Each row is where one point has got to under a steady rotation. How many ticks took it there?
The counts run from 0 to 306.
[ -5 -14 -10  15  -6 -16   2   1 -21   5  12  26  -4   4  37] : 99
[ 16   3  23   6  23 -14  -2  11 -22   4  -6  22  16   3  28] : 288
[ 14   4  27   7  19 -17  -5   9 -20  -3  -9  26  18   0  22] : 290
[ 20  -3  23   3  27 -18  -5   9 -24   8   4  14  16  -8  22] : 265
[  6 -12   4  -4   8 -17 -15   3 -27  -2  14  28  24 -21  10] : 154
[ -1 -18  26  21   9 -20 -16   5 -18 -11  -2  21  11 -19  10] : 225
[ 23  -1   9  26   6 -29  -2  -8 -24   9  -1   6  10  10  23] : 279
[ 15   3 -12   9 -11 -28  -5   2 -26  18  12  15   3   0  29] : 52
[  9   4   5 -11   2 -18 -11  21 -22  10   8  23   6 -21  27] : 38
[ -5 -19   1   1   9 -11  -6  11 -23   4  20  25   2 -18  29] : 127
[ -3   2   2  -3  -1 -10  -9  10 -20  -3   2  43  17  -7  26] : 85
[ 14   3  25   6  19 -15  -4  12 -20   2  -8  24  17   1  26] : 289
[  1  -2  -5  -3   3  -9   0   9 -24   5   9  36  12   3  36] : 81
[  9   4   2  -8   3 -18  -7  21 -26  14  11  20   2 -17  33] : 36
[ 13   3 -12  -1  -2 -22  -2   8 -26  18  14  20   5   1  34] : 55
[  2 -20   8  13  21  -9   4  -1 -21  -1  11  27  15   7  30] : 194
[ 13   6  -6  11 -21 -32 -16   3 -24  11   3  19   6 -13  17] : 47
[ 23  -2  12  26   2 -32  -7  -7 -24   8  -5   8  12   5  16] : 277
[ 21  -1  15  27   2 -33  -9  -7 -24   5  -6   9  14   3  12] : 276
[  7   0  -5  11 -13 -30  -7   8 -23  17   9   8 -11  -9  34] : 29
[-11 -14   3  17 -18 -22 -16   3 -19  -8   3  33   6 -19  15] : 113
[  8 -21  -8  10   4 -20  -3   0 -30  12  26  13   5  -9  25] : 145
[ 10 -10   3  10  -1 -26 -19  -3 -26  -2  10  26  26 -17   3] : 158
[  3 -18  -7  20 -11 -29 -13  -7 -26   5  18  14   6 -15  12] : 140
[  7  -9   4   6   1 -23 -18  -1 -26  -3  11  27  26 -18   2] : 157
[ 21  -9  16   8  26 -21  -2   7 -24  13  10   6  10  -2  26] : 262
[  8   0  -2  -2   0 -21  -3  15 -25  17  13  14  -8 -11  37] : 33
[ -4  -8  -9  23 -20 -22  -7  -3 -21  -1   4  29   3   3  27] : 95
[  2  -2   4   8   0 -20   1  17 -20  11   4  17 -13  -6  43] : 10
[  1   2  14  -3   4 -16  -9  25 -17   7   1  25  -6 -18  35] : 15
[ -5 -22  -9  20 -10 -23  -6  -2 -23   5  17  20  -5  -7  26] : 120
[ -6 -18  -8  24 -16 -24  -9  -2 -22   2  11  21  -4  -9  24] : 118
[  9   8   6  -8  -3 -21 -14  19 -22   7   5  26   9 -24  20] : 40
[ 13 -15  -3   7  17 -16  -1  -5 -29   8  19  22  19   3  25] : 170
[  7 -23  11  23  15 -23  -1  -1 -23   9  13   3  -4  -6  26] : 236
[ 20  -1  25   3  25 -19 -10  11 -22   4   0  17  19 -11  15] : 267
[  2  -1  -9  -2   3 -10   1   9 -23   4  10  34   9   4  38] : 80
[ -6 -19   2  -3   9 -11  -9  13 -25   2  18  29   4 -20  26] : 128
[  9   4 -10  14 -23 -27  -9  -4 -24   6   1  26  14   2  22] : 71
[  0 -20  13  35  -3 -24  -9  -8 -20 -10  -2  20   9   0  13] : 207
[ 11   9   1   0 -14 -28 -19  12 -23   6   0  25  12 -23  13] : 43
[  7 -19  -1  30   1 -25  -4 -15 -24   0   6  20  15  11  19] : 187
[  6   7  -7  11 -20 -27 -13  -1 -23   3   0  31  16  -3  17] : 69
[  5 -10  11  12   6 -17 -14  -4 -23  -9   1  34  31  -8   6] : 179
[ -3 -21  25  12  22 -12  -8   9 -19  -8   4  24  10 -15  21] : 221
[ 12   6  25  17   4 -23 -10   5 -18  -4 -16  24  18  -1  15] : 294
[ -3 -21  24  11  23 -11  -4  11 -20  -4   5  25   8 -13  23] : 220
[ -4  -8  -8  21 -22 -24  -8  -5 -21  -3   2  31   6   3  24] : 94
[ -4 -21  -3   4   8 -13  -1   7 -24   7  21  22  -1 -13  33] : 125
[  6 -12   7  25  -4 -23 -13 -13 -23  -8   0  27  24   1   8] : 183
[  9   0 -13  15 -18 -26  -6  -5 -24   8   6  26   9   6  26] : 73
[  3  -1   2  19 -12 -27  -2   9 -17  11  -2  13 -14  -1  37] : 6
[-12 -10   5   7  -7 -14 -14   9 -19  -9   4  39   8 -21  18] : 110
[  0 -24   9  32   8 -20   2  -7 -21   1   7  15   0   6  27] : 212
[  7  10   0  -5  -7 -19 -14  10 -22   1  -1  37  19 -11  18] : 64
[ 11 -14  -4  20  -7 -29 -14 -12 -29   2  13  20  19  -5   7] : 162
[  5 -22  15  33   1 -32 -11  -6 -20   1   1   8  -1 -10  13] : 231
[  9   5  -9  14 -22 -28 -12  -3 -23   3   0  28  13  -1  18] : 70
[ -1 -16   5   8  -5 -20 -20   5 -24  -4  12  29  12 -26   8] : 134
[ 15   2 -14   9 -16 -31  -8   2 -26  17  11  15   3  -3  26] : 51
[  6   2   0  17 -23 -34 -13   8 -20   9   1  13  -6 -15  23] : 25
[ 23 -10  14  12  23 -23   0   2 -27  13  12   4   7  -1  26] : 261
[  7 -21  -1  27   8 -20   2 -12 -26   1   9  20  14  14  26] : 189
[ 12 -15  -1   3  20 -12  -1  -2 -27   6  19  25  21   1  25] : 171
[  6 -21   0  22  11 -16   3 -10 -24   2  10  21  13  13  28] : 190
[ 11   8   0   4 -18 -32 -20   8 -22   8   0  22   8 -18  12] : 45
[ 14   2  17  32  -4 -31  -6  -3 -18   0 -14  15   7  11  21] : 299
[ 10 -12   1  13  -5 -25 -18  -8 -27  -2   8  24  24 -15   2] : 159
[ -1 -14   2  11 -10 -24 -19   3 -25  -3  11  26  11 -26   8] : 135
[  6  -4 -14   5  -4 -16   2   1 -24  11  10  27   5  10  36] : 77
[  6  -9   9  15   4 -20 -13  -4 -23  -9   3  32  28  -6   7] : 180
[ 11   6  -3 -10   5 -13  -5  13 -27  12  11  29  13  -6  31] : 59
[ -3 -18  27  16  16 -15 -12   8 -19  -9   1  25   9 -19  15] : 223
[ -4  -2  -2  16 -20 -22 -12   0 -19  -7  -3  37  12  -5  19] : 91
[-10 -13   2   0   7  -7  -2  13 -20  -1  10  37   4  -9  34] : 105
[ 20 -12  11  24   7 -32  -7  -6 -26  13   7  -1   5  -3  16] : 256
[ 13 -19  -7  13  11 -18   0  -9 -29   9  20  18  16   5  24] : 168
[ -4   1   0  10 -16 -18 -13   3 -19  -9  -3  41  15  -7  20] : 89
[  8 -24  13  27  12 -26  -3  -1 -23   7  13   3  -4  -6  25] : 235
[ 11 -10  27  13  14 -25 -18   6 -20  -1   0  14  14 -23   7] : 247
[  7 -17   2  27   0 -25  -4 -15 -25  -3   6  21  17  10  14] : 186
[ 12 -17  -9  20  -3 -29  -8 -13 -29   7  15  17  17   1  12] : 164
[  6  -9   6   0   7 -18 -17   2 -28  -3  12  29  25 -21   8] : 155
[ 21 -12  10  20  15 -27  -3  -3 -27  16   9   1   4   0  22] : 258
[ 11  -2  14  25   8 -22   3   2 -20   9  -6  12  -2  14  36] : 304
[ -5 -18  -5  23 -16 -25 -11  -3 -22  -1  10  21  -1 -12  21] : 117
[  8 -21  -9  13   2 -24  -5  -4 -28  10  25  13   3  -9  24] : 144
[ -2 -16  20  25   2 -21 -12  -5 -18 -14  -4  29  17  -7  10] : 204
[ -4 -16  19  25   5 -18 -11  -2 -18 -13  -5  30  19  -7  10] : 203
[ 13 -18  -8  15   8 -21  -2 -10 -29  10  21  16  15   7  22] : 167
[  6 -11   7   1  19 -11  -7   1 -26  -3  11  33  27  -5  17] : 175
[  7 -15   1  28  -2 -27  -7 -15 -23  -3   2  23  20   7  11] : 185
[  9   6   5 -10   3 -18 -10  21 -22  13   9  22   3 -20  30] : 37
[ -5 -23  -6  10   0 -16  -2   4 -26   8  21  19  -4  -9  33] : 123
[ 11  -2  13  27   5 -25   1  -1 -17   7  -7  11  -1  15  34] : 303
[ 17 -11  17  28   2 -36 -14  -6 -24   6   2   2   8 -13   8] : 253
